Each named move below is a turn or a mirror, shown by a few rows before and after it. Which moves, in which order, take the first row of each later pair to the second? The first pair is answered.
J:
[ -4   3   3  -9 -25 -12  -6   6  -3] => [ -5   3   3  -9 -25 -14  -2   5  -2]
[-11  -5 -10  19  20  -4  13  -2  10] => [  0 -10  -9  12  19   5 -18  -2  13]
[-4  6 -8 12 -8  4  6  3 -4] => [ 0  4 -7  8 -8 10 -9  2 -3]
[ -6   6   8 -16 -15  -8   8  -8  -8] => [ -1   4   9 -19 -16  -3  -8  -9  -7]
U:
[-10   7 -11 -10  -6   2  -1  -5   0] => [-11   1 -10  -6  -8   6  -5   6   3]
[  5  10   6 -21  11 -11  -1   4  -3] => [  3  12  -7 -10   4 -18  -1   1  17]
[ -8  -7 -12  18 -12  -6   5  12  26] => [ -2 -14  20  -4   0  11   2  24 -15]
C:
[  1  13   6  -8 -11 -19 -19   2  21] => [ 13  -2   5  -3  18  13 -27 -10  -1]
[-16  -3  -2   8  -7  -4  30 -15 -24] => [-15   0  -4   9 -22 -16   0  19  25]
[  1  14  -7   2  -9 -21  -4   5  30] => [ 15  -6  -8   7  25  16 -18  -5  10]
X:
[ -4  -4 -11  14   2   0   1   7  10] => [-3 -5 -7 13  7  2  3 12  7]
[  2 -10  -2   0 -16  10  -9   0  -6] => [  2 -11   3  -1 -10  14  -7   4 -10]
[ -4   6  -7  -3  -2 -17   6   1   9] => [ -3   3   3  -6  11 -11  11  12   2]
L:
[ -6 -13   5  -7 -13   3 -23  -7  -5] => [ -7 -17   5  -2  -9   7 -23   2  -2]
[  9  16  14 -27  16 -14   8  -4 -27] => [ 4 -1 16 -1 30  3  6 37  2]
[ -8  -1  20  -8 -11   3   6  -9 -20] => [-11 -11  20   8  -4  12   4  16   0]
[ -1 -10 -16  14  -4   8   2 -18   0] => [ -2 -11 -17  16  -6   6   2 -13   9]

Each pair is 2 to 3 moves apart.
[  2   7  -9   8  19  -8  29 -11  -2] => [  6   9  15 -14  21  -7  20   7 -11] => C then U then U
[  6  12   0   0  10   0   5 -19  -8] => [-2 10 10  6 -7 -6  2 16 13] => C then U then J
[ -9  12  -6  -3 -16 -11  10   5  21] => [ -2   2  -4  -1  10  15  18 -18 -16] => C then C
[ -4  -5 -16  10   2   9  17   5   4] => [  8  -7  -2  -9   7  19 -12  10  -4] => L then X then J
[ -7   9  -5 -16 -18 -13  -5   5  12] => [  4   7  -9 -21   7   0  -5 -18  -6] => U then C then U
[  8  -3   5 -13  16  12 -12  -1  -6] => [  4   7 -12  -5  14  -6  10 -18   6] => U then J
[ -9 -16   3  28   0  18  12  22   7] => [-12  -8 -13  31 -18   5  19  -5   2] => C then X
[-10   5  -3   4  -3  -6  30 -17 -13] => [ -3   5  -6   4 -11 -10  -7  12  32] => C then J
[ -5  -4 -10  12  -8   6 -14  -1  10] => [-11   3 -10  11 -16  -7   3  -5   4] => C then J then C
[ -6   6   0   2  -5 -20   5  16  29] => [  4 -10  10   3  30  12   1  15   4] => X then C
[-19   0   7  -6 -28  -9  -6  -2 -22] => [-20  -6   6   8  -6   4  17  -2 -29] => C then C then J
[-12  -5  -3  13 -17  -2   2  16   6] => [ -3  -5  12  -7  -7   9  -6  10 -20] => U then J
[  1  -5 -11  13  -3  12   6  20  10] => [ 14   1   1 -13  -3  13 -17  10  -7] => L then C then U
[  7   6  -5  -9 -18  -4 -18 -16  -4] => [  1  -3  21  -5   3   8   3  24 -10] => X then C then L
[ 17   7  14 -16   4   6 -32  17  11] => [ -4  22  -1   2 -10 -26  27   3  15] => J then X
[ -1  -3 -13  13   0  -8  20   3   5] => [  1   4 -13  -1 -18 -16   7  -5   2] => J then C then C
[  5  -1  -1  -3  18   4  -8 -10  -5] => [  0 -10  -5  10  10   9 -11  -2   2] => C then U then C
[  1   2   4   2   6 -11   5  12  12] => [-1 -2  8 -3 -6 -7 -6 16  6] => U then X then U
[  1   3 -14  -1   0  -5  22 -36 -18] => [  6 -12 -23   9 -13   8 -28 -19  12] => J then U
[ 15  -3  21 -19  30   2  -3  29   2] => [10 -8 17 -8 34  4 11 30  2] => C then L then C
[ -7 -10  11   0  10   5  10  21  -8] => [ -9  -1 -12  11   3  -8  14   5  16] => U then U
[  3  -9 -12   6 -17  11 -22  -1  14] => [  2  16   5 -20 -13 -18  11  -5   3] => X then U then C
[ 5  0  3 -5 12 -5 17  7  4] => [  9  -4 -11   1   8  -1  -1   1  17] => X then C
[-1 -8 -4 11  3 10  3 -4 -5] => [  2  -4  -2   2 -10   6  -5 -12  -9] => C then J then C
